One turn sends every row of this set to another row. A few are shown first. Where does it send the rows asked after them?
nes: [ 12  11   6  16  -3  -1  10   7  13  -5 -13  -4]
Bivu: [ 22  10   8 -26  -6  -4  -3   1  -4 -19  -9   5]
mumel: [  0 -10   4 -26  -7  13  -3 -10   8 -20 -16 -16]
pures: [  7 -29  -7 -14   5   2   8  -5  -7  -4 -15   7]
kupet: [  8 -15  -9 -24 -14   6  -3  -6  -9 -20  -3  -8]
Keriz: [ 17  15  17 -20  -2  -1  -1   2  10 -20  -6 -12]
notek: [ -1  10  -1  -5   2  -7  10   3  16  -6   5 -24]
lida: [ -4  -7  14 -13   6  19  11  -6  19 -11 -17 -13]
kepes: [ -1   0 -17   0  -4  -8   7  -3   1   4 -23   7]
kip: [ -1 -10  10   2  12  16  23   3  14  -2  -6  -1]
galo: [  7 -21   9 -29  11   4   8  -4   4 -14   1 -16]
Sab: [  6 -16  -4   5   4   9  23   7  -2  -1   5   8]
sog: [ 12  15  16   1  -1   0   6   4  19 -14  -8 -16]
Rarek: [  9 -25   1 -30   8   3   6  -5  -6 -11  -8   1]
sovel: [  7  10  12   0   6  10   9 -24   6   4  -8  12]
mig: [  4   2 -10 -23   3  -7   5  -4  -5   0 -20  17]
Dab: [  4  11   7 -29   9  -6   9   2   9 -10   8 -15]
dize: [ 14   9   9  -4   6   6  12 -19  -2   2   8  14]
bedem: [  5  11   8   0  -4  10   0 -29  10  -2 -14  -1]
Vit: [ 18   8   3  -6  -2   1   6 -19  -6  -5  19   5]
Tiz: [ 15   9   0  -6 -11   1  -3 -24  -2  -9  13  -8]
zik: [ 12 -18 -14  -9  -9   3  10   3 -13 -11   7   5]
Kisod: [ 17   6  -3  11  -6  -5   8   6  -1  -3 -16  13]
sabaz: [  0 -24  -1   5   5   4  14  -2  11  -4  -7 -20]
Boto: [ 22   6  -1 -10  -8  -6   1   3  -9 -10 -13  17]
todop: [  2 -20   7 -11   9   5  11  -2  12 -11   1 -26]
nafa: [  8  10   2  -3 -12   5  -6 -29   6  -8  -3 -11]
zarar: [  2 -28  -9   4   3   2  12  -3   1   0 -15  -3]
Goto: [ -3   4 -13  10  -4  -9   9   1  12   1 -10 -14]
ros: [  6   8   2 -38   9  -6   6  -2  -1  -7  -5   6]

kepes -> Goto
kupet -> zik
sog -> Keriz
Now these:
dize -> sovel
sabaz -> todop

One turn sends every row of this set to another row. A few are shown first. Where does it send the rows asked after them?
kog: [ -6   1   7  -5 -14  13  -7   5  -7 -23   9  12  15  -9  11 -24  -6  -9
 -14  -6  27  -9   6   5 -22]
nup: [ -2  -7  26  19   5  -4  -2   4   2 -15  11  -1  18 -19  22  -4 -13 -17
   6  -2  21  -3   0   2  -6]
tev: [ -2   2   3  -8   9  28  13  -2   3 -18   3  19  -7 -11  26  -4   1  -8
 -13  -3  13 -22   8  -2   1]
tam: [-30  10  -5  -8 -12  -7   2  17 -19   6   9  -4   1 -11  -3 -12  -8 -14
  15   1  12 -14  -2  19  -7]
gil: [  5   6  27  15   8 -11 -17  -1   6  -7   6  14  11 -13  23   7  -2  -7
   1  -1  22   3  -1   5  -3]
Duzin: [  0   0  29  16   0 -10 -12   2   5 -14   9   6  16 -13  17   0  -8 -11
   5  -1  25   3   0   4  -8]
Mev: [-30   6  -4 -11  -5   6   3  24 -22  11   9  -6  -1 -14  14  -7  -9 -17
  14   4   3 -19  -2   9  -3]
Vebem: [ 10  -4   1   7  -9   9  -9  14  -3  20   6  -2  -9   1  13 -21 -16 -19
  -8 -13  14  10  23  -1 -13]
buda: [-28  10  -2 -20   3  11   3  17 -18  17   1   0  -9 -10  22   7  -2 -10
  14   3   4 -16  -3   8   9]
loruv: [  7  -9   7  -3  -1  17   1   2   2  21  -1  -3 -15   6  18  -6 -14 -16
  -6 -18  20  13  21  -5   2]
dif: [ -9  -7   7  -7  -3  28   6   5  -7 -21   8   5  11 -13  27 -19  -9 -15
 -13  -5  19 -15   6  -3 -11]
Toz: [  5   4  24  17  18  -4 -11   0   6  -4   7  11   8 -16  33   7  -2 -11
   0  -2  12  -4   1   5   3]
bib: [-26   8  -3  -5 -12  -9  -8  17 -21  13   7  -5   1  -9  -3 -10 -12 -15
  17   0  13  -8   4  20  -5]
nagud: [ 12   7   5  -3  -2  -5   7  26   4  10  -1  -5 -18   0   9   2  12 -15
   8  -3   3   8 -11 -10  -6]
venu: [  3  13   1  -6   8  14   3  -9   7 -16  -1  29  -9  -6  16  -3   7  -2
 -16  -5  18 -18   6   8   1]
vem: [ 11   5   1   3   3  -4  10  26   2  10   2  -8 -17  -5  10  -4  11 -19
   7  -2  -3   4 -10  -8  -7]
rora: [ -3   4   5  -2 -15  13   1   9  -1 -26  10  19   5  -9   4 -19  -4  -8
 -11  -1  25 -17   8   2 -22]
zak: [-28   3   0  -8  -7   6  -3  23 -24  16   7  -7   1 -12  14  -5 -15 -18
  17   4   7 -14   5   9  -1]
zape: [  2  12   1  -8  10  13  -7 -14   4 -11  -2  23  -2  -6  22  -5   9  -2
 -21  -9  18 -10   2  12   1]
mebod: [  9   4   7  -4  -7  -7  11  22   5   5  -2  -8 -17   1   2   1   9 -15
  11  -6   9  12 -12 -10  -6]
rem: [-23  13  -3  -9  -5 -14  -9   4 -14  16  -1   2  -5  -3  -4   0  -4  -8
  14  -4  17  -4   1  25   6]
sek: [ -4  -1   4 -10  13  28   7  -8  -2 -14   2  12   1 -12  34  -8   0 -10
 -17  -7  13 -16   4   1   3]
Sobi: [  9   0   0   4   1  -8  17  23   3   6   3 -12 -15  -6   4  -8   7 -22
   8  -6   0   4  -9  -6  -7]
Div: [ 11  -2  -3   9  -3   2  -5   2   1  19   2  -1 -11   3   6 -19 -12 -17
  -9 -19  17  11  23   8  -6]
sak: [  1  13   3  -6  -8   3 -15  -7   0 -17   3  23   7  -4   8 -16   5  -2
 -18  -7  27  -5   4  14 -14]
zov: [ -7  -3   6  -5  -5  27  12   9  -3 -25   9  13   3 -12  19 -15  -8 -12
  -9  -1  18 -23   9  -7 -13]
vip: [  8  -1   4   0  -5  -9  18  20   4   3   0 -13 -14  -2  -1  -5   6 -19
  11  -7   7   8 -11  -7  -7]
Modep: [  8  -8   6   1  -6  18  -5  13  -3  21   3  -3 -10   3  21 -12 -16 -19
  -7 -13  16  11  23  -8  -7]
Bar: [  1  -4  24  20  16   0  -2   3   3  -9  11   2  12 -21  33   0  -9 -18
   2  -2  12  -8   1   1   1]
temaz: [ 10  -4   2   2   1   8   0  -4   5  20  -1  -1 -15   5  10 -10 -12 -14
  -7 -21  21  14  20   4   2]
Sep: [  2  15   1  -4  -8   4  -5  -1   4 -20   4  29  -2  -5   3 -13   5  -1
 -14  -4  25 -14   7  10 -14]
suk: [-27  16  -3 -15  -8 -13  -3   5 -13   8   0   2  -6  -4  -6   0   0  -6
  14  -3  19  -7  -4  23   2]
nirar: [-25  17   0 -21   2  -2  -1   5 -12  15  -4   5 -12  -3  11  11   3  -4
  14  -1  14  -9  -5  16  12]
Zosid: [-27   5   2 -16   3  10  -1  15 -19  20   1  -4  -7  -8  22   9  -9 -14
  17   2   5 -13   2   8  12]
bol: [-23  12   1 -16   4  -2  -5   3 -13  20  -4   1 -11  -3  11  12  -3  -7
  15  -3  13  -6   0  17  17]

dif -> zape
tam -> buda
tev -> Sep
Now these:
temaz -> Vebem
zak -> bol
nup -> Toz
vip -> vem

One turn sends every row of this set to another row. A few are shown first. Where does it send the rows asked after them?
deda: [  3 -12   6  -1 -22  -9   5   3   4 -11   1  -1  -4  19   9  13 -22 -24
  13   8  25   3  11   5 -11  -9   6   5   4   4  -2  10 -13  18 -13]
gora: [-13  -3   8 -17   2   4  -2  -5  11   8  -9 -31  -2 -18 -17   8  14  -2
   9  -1  -7  13  -1   0   6  -1  -9  18  -8   9  -1  -2   4  -9  13]
duk: [-20  -8   4 -10   6   3  -7  -9  -8  12 -23 -16  -7   4 -12   4  17   4
  13   1 -10   8  -5   4   3  -2  -1  10  -8  11  -9  -7   6  -1  21]
nusi: [-10  -4  13 -17   3   3  -7   3   7  10 -10 -33   6  -5 -11  15  10   0
  25   6 -12  15  -4   0   6   2  -5  11 -12  11 -10  -3  -4   2  11]
nafu: [  9   3   1   9  -8  -1   1 -10 -14  -9   4  14   3  16   8  20  -3 -20
   1   5   0 -17   5   6   0  16   8 -18   3   0  -5   3 -18  -1  -5]
Dusu: [ 13   5   4   6  -9  -1   1  -6  -9 -10   8   8   7  14   8  24  -6 -21
   6   7  -1 -15   5   5   0  17   6 -18   1   0  -5   4 -21   1  -8]
Nilof: [  7  16  12  -3  -7  -8 -16  10  15   4  24   9  -4   2  13  -4   1   5
 -13   9   2   2  11   3  -4  -6  -7  14 -15   4  -7  27  -4   3 -14]
Gimin: [  7  14  14  -2  -6  -9 -20  13   8   7  20  11   0  14  18   0   0   7
  -2  13  -2   2   8   3  -5  -4  -2   8 -17   6 -15  25  -8  11 -13]
remu: [  8   5  -2   9  -8   1   5 -15 -10 -11   6  15  -3   6   4  14  -1 -22
 -11  -1   4 -18   8   7   0  14   4 -13   5  -2   3   4 -12  -9  -4]
sigup: [-11   6  -1 -13   4  -3  -8  14   2  10 -17 -25   2  -7 -10  11  10   3
  17   0  -1  26 -10 -11   1   1   4  10 -20   2 -17 -11   0   0   6]
domot: [-11   8  -3 -13   3  -2  -4  11   6   9 -15 -25  -2 -16 -13   7  12   2
   8  -4   2  25  -8 -11   2  -1   1  14 -18   1 -11 -10   4  -7   6]
gesis: [  1  12   9   3  -4  -9 -20   7  -1   8  12  21  -7  20  18  -7   4  10
  -9  11  -1  -2   7   6  -7  -6   0   7 -15   6 -15  23  -2  10  -6]
bafe: [ 15   8   5   3 -11   0   5  -6   1 -12  16   2   6   0   4  24  -6 -25
  -1   4   2 -13   8   3   2  17   1 -12   2  -1   1   7 -20  -6 -12]
Lusi: [  4  15   9  -1  -6  -7 -15   6  12   5  21  14  -8   2  12  -8   4   6
 -19   6   3   0  11   4  -5  -7  -6  15 -14   4  -5  26   0   0 -11]
Fev: [  1 -10   2   0 -23  -7  10  -4   8 -13   2   1 -11   7   3   6 -18 -26
  -2   2  29   1  14   5 -11 -12   2  11   7   2   7  11  -6   8 -11]
Domi: [ 15   7   6   4 -10  -1   2  -4  -3 -11  13   4   9   7   7  25  -7 -23
   5   6   0 -13   7   4   1  18   4 -16   1   0  -3   6 -22  -1 -11]
maba: [-15   4  -5  -9   6  -3  -8  10  -6  12 -24 -17  -3  -1  -9   6  13   5
  13  -2  -1  23 -11  -9   0   0   7   9 -19   3 -17 -13   4   0  11]
Vufuv: [-16   6  -7  -9   5  -2  -5   6  -2  10 -21 -17  -7 -10 -13   3  15   4
   4  -6   2  22  -8  -9   1  -2   3  13 -17   1 -11 -12   8  -7  11]
baz: [-18  -8   8 -11   6   2  -9  -4  -7  12 -21 -20  -1   7 -10   9  14   4
  22   5 -13  10  -7   3   3   0   0   7 -10  12 -13  -7   1   4  19]
bure: [ -3 -13   0   4 -20  -8   7  -7  -3 -10  -5   9 -13  19   6   4 -17 -23
   0   3  28  -1  12   7 -12 -12   7   7   7   3   2   8  -5  12  -6]
tepek: [  3  -9   4  -2 -23  -8   9   0  10 -13   5  -3  -7   7   4  10 -21 -27
   3   4  28   3  14   4 -10 -10   2  10   6   2   5  12 -10  10 -14]
Gobu: [-14   7  -6 -11   4  -2  -4   8   3   9 -18 -21  -5 -15 -13   4  14   2
   4  -6   2  24  -8 -10   1  -2   1  15 -17   1 -10 -11   7  -8   8]
nizer: [  8  16  14  -3  -7  -8 -18  13  13   5  24   8   0   7  16  -1   0   6
  -6  11   0   3   9   2  -4  -4  -5  11 -17   5 -11  27  -7   8 -15]
leman: [-13  -7  12 -14   5   2  -9   1  -1  12 -16 -27   4   4  -9  14  11   2
  27   7 -13  13  -6   2   4   2  -2   8 -12  12 -14  -5  -3   5  14]
nodat: [  1  14   7   2  -5  -7 -16   3   6   6  16  19 -11   8  13 -10   6   7
 -20   6   2  -2  10   5  -6  -8  -4  13 -13   4  -7  24   2   1  -7]
mip: [-13   5  -2 -11   5  -3  -9  13  -3  11 -21 -20   0  -2  -9   9  11   5
  17   0  -2  25 -11 -10   0   1   6   8 -20   3 -18 -13   1   1   9]
disi: [  0 -13   5   1 -21  -9   4   0  -2  -9  -4   4  -6  24   9  11 -20 -23
  12   8  24   1  10   6 -12  -9   8   3   5   4  -3   8 -11  19 -10]
Pev: [-10   8  -1 -13   3  -3  -6  14   6   9 -15 -26   1 -12 -11  10  10   2
  13  -2   0  26  -9 -11   2   1   2  13 -19   2 -14 -10   1  -4   5]
Nuko: [-20  -7   3 -11   6   4  -4 -12  -3  10 -20 -17  -9  -5 -15   1  18   2
   6  -2  -8   8  -3   4   3  -3  -4  14  -7   9  -3  -6   9  -7  21]
laga: [ -2 -14   1   3 -20  -8   5  -4  -5  -9  -6   8 -11  24   8   7 -18 -22
   7   6  26  -1  10   7 -13 -11   8   4   6   3  -1   7  -8  16  -7]
tokur: [-17   5  -6  -8   6  -3  -7   7  -6  11 -24 -15  -6  -5 -11   3  15   5
   8  -4   1  22 -10  -9   0  -2   6  11 -17   2 -14 -13   7  -4  12]
zeva: [-17  -4   4 -14   4   4  -2  -9   5   9 -14 -23  -7 -14 -17   3  17   0
   4  -3  -6  10  -1   2   5  -3  -8  18  -7   9   0  -4   8 -10  17]
fogad: [  7   4  -1  10  -8   0   3 -14 -14 -10   3  17  -1  13   6  16  -1 -20
  -6   2   2 -18   6   7  -1  14   7 -16   4  -1  -1   3 -14  -5  -3]
zil: [-10  -3  12 -19   2   4  -4   1  12   8  -7 -34   3 -14 -15  13  11  -2
  18   3  -9  15  -2  -1   6   0  -9  15 -10   9  -5  -2   0  -4  10]
zim: [ 13   8   2   4 -11   1   6  -9   1 -13  15   5   2  -3   2  20  -4 -25
  -8   1   4 -15  10   4   2  15   0 -10   4  -2   5   7 -16 -10 -10]
vuk: [ 10   7  -1   7 -10   1   7 -13  -3 -12  11  10  -1  -1   2  16  -2 -24
 -12  -1   4 -17   9   5   1  14   1 -10   5  -2   6   5 -13 -11  -7]
mov: [  0  12   7   3  -4  -8 -18   3   1   7  12  22 -10  15  16 -10   6   9
 -16   7   1  -3   8   6  -7  -8  -1  10 -14   5 -11  23   1   5  -5]
Tasi: [  4  12  12   1  -4  -9 -21  11   2   8  15  17  -2  20  19  -3   2   9
  -4  13  -2   0   7   5  -6  -5   0   6 -17   6 -17  24  -6  12 -10]
pege: [  4 -10   6  -2 -23  -8   7   3   9 -12   4  -4  -4  12   6  13 -22 -26
  10   7  26   4  12   4 -10  -9   3   7   5   3   1  11 -12  15 -15]
sepu: [ -2 -11   0   2 -21  -8   9  -7   2 -12  -2   6 -14  12   4   4 -17 -25
  -3   1  29  -1  13   6 -12 -12   4   9   8   2   6   9  -4   9  -8]

Tasi -> Gimin
Domi -> bafe
Now these:
Fev -> sepu
Gobu -> Vufuv
gora -> zeva

One turn sends every row of this set to another row. A few are shown first. Where does it send the rows asked after them?
bikid: [  4 -10 -13   6   5   9   4  25  19   6  12  -8  -4   7]
Ruz: [  6 -19  -8 -20  17  -9   4  -9  -4   6   8   3 -13   8]
rulub: [  7 -17  -2   3 -13 -11   3  -2 -12  -5  -4  16  -1   8]
kulos: [  3   1   1 -10   4  16  -2   2 -13   2  24   0 -18  19]
Nemos: [  5 -11 -15 -17  -2 -21  -7  -7   2   0  -2   5   5  13]
Davuf: [ 17 -10  -2  -7   7   0   5 -15 -13  10  14 -11 -13   7]
dazi: [-12  -1 -10 -11  -6  17  23 -10   1  11  -1   7   6 -12]
zav: [ -8   2 -27 -15 -10 -11  -7 -17  16   1  -3  -4 -10   8]
Pobo: [  4 -12  -1  13  -2  10   8  17  17   3   9 -11  -7  14]
refes: [  3 -11   1  13 -14   6  19  11  11  -4  10 -14 -11  10]
rekud: [ -4  12 -11   6  -9   0 -16  -8   7   4  -7  -3  -9  21]
Luz: [ 12 -18  -9  -8  -4   1 -13   6  -9  -3  21  12 -14  13]
dib: [  1   2 -21   0 -13   0  18  22   7  -4  14 -12  -2  -2]
begab: [  3  -4 -23   0  -1   3   9  27  13   2  13  -6   0  -2]
Zonul: [  5  -6 -15  -6   5   1   9  -8 -14   1  13   0 -34  -2]
gabu: [-12   6   6  -9  -9  24  12   3 -10  -1  13   9  -2  13]
deri: [  3  -5 -23   0 -13  -2 -17 -12  18  11  -4  -1   3   5]
Vev: [-10  -3 -28  -5  -9  13   3 -13  19  13  -1   3  -6 -12]
zudaz: [-11  -8  -8  -4  -3   8  12   6  -3   3  -8  25   7  -4]
Peton: [  0   8   2 -11   3  12  19 -12 -13  11   7  -9   2   4]
koma: [  1  -2 -11   6 -18   2  23  13   7  -6  13 -17 -11   3]
Komo: [-17 -12 -19 -13 -11   2  14 -19  16   2  -4   7 -14  -4]
Gofu: [ -8   3   1 -18  17   7  11 -14   0  10   4  -7 -11  17]
nuvim: [-19  -3   3 -15  -3   8  21 -14   6   5  -8   7   4   9]
zuda: [-13   5 -27  -6 -22  14 -10  -1  13  -2  11   8 -16   4]
galef: [ 19 -21  -9  -1  -5 -11 -11 -11   0   7   4   0   0   8]
Kome: [  2  -4 -19  -5 -20   0 -21   7   4  -5  10  13  -1  14]
vut: [-17  -5 -12  -8 -19  24  12   0   3  -3  11  17 -12  -3]
folu: [ -9  26 -10  -8   4   7   4   0 -10   6   0  -5  -4  12]
Metu: [ -8 -10 -24   2   3  13  -1  -7  12   8   1  10 -31  -6]

dazi -> Peton
Ruz -> Nemos
Now these:
begab -> dib
kulos -> Luz
folu -> Zonul

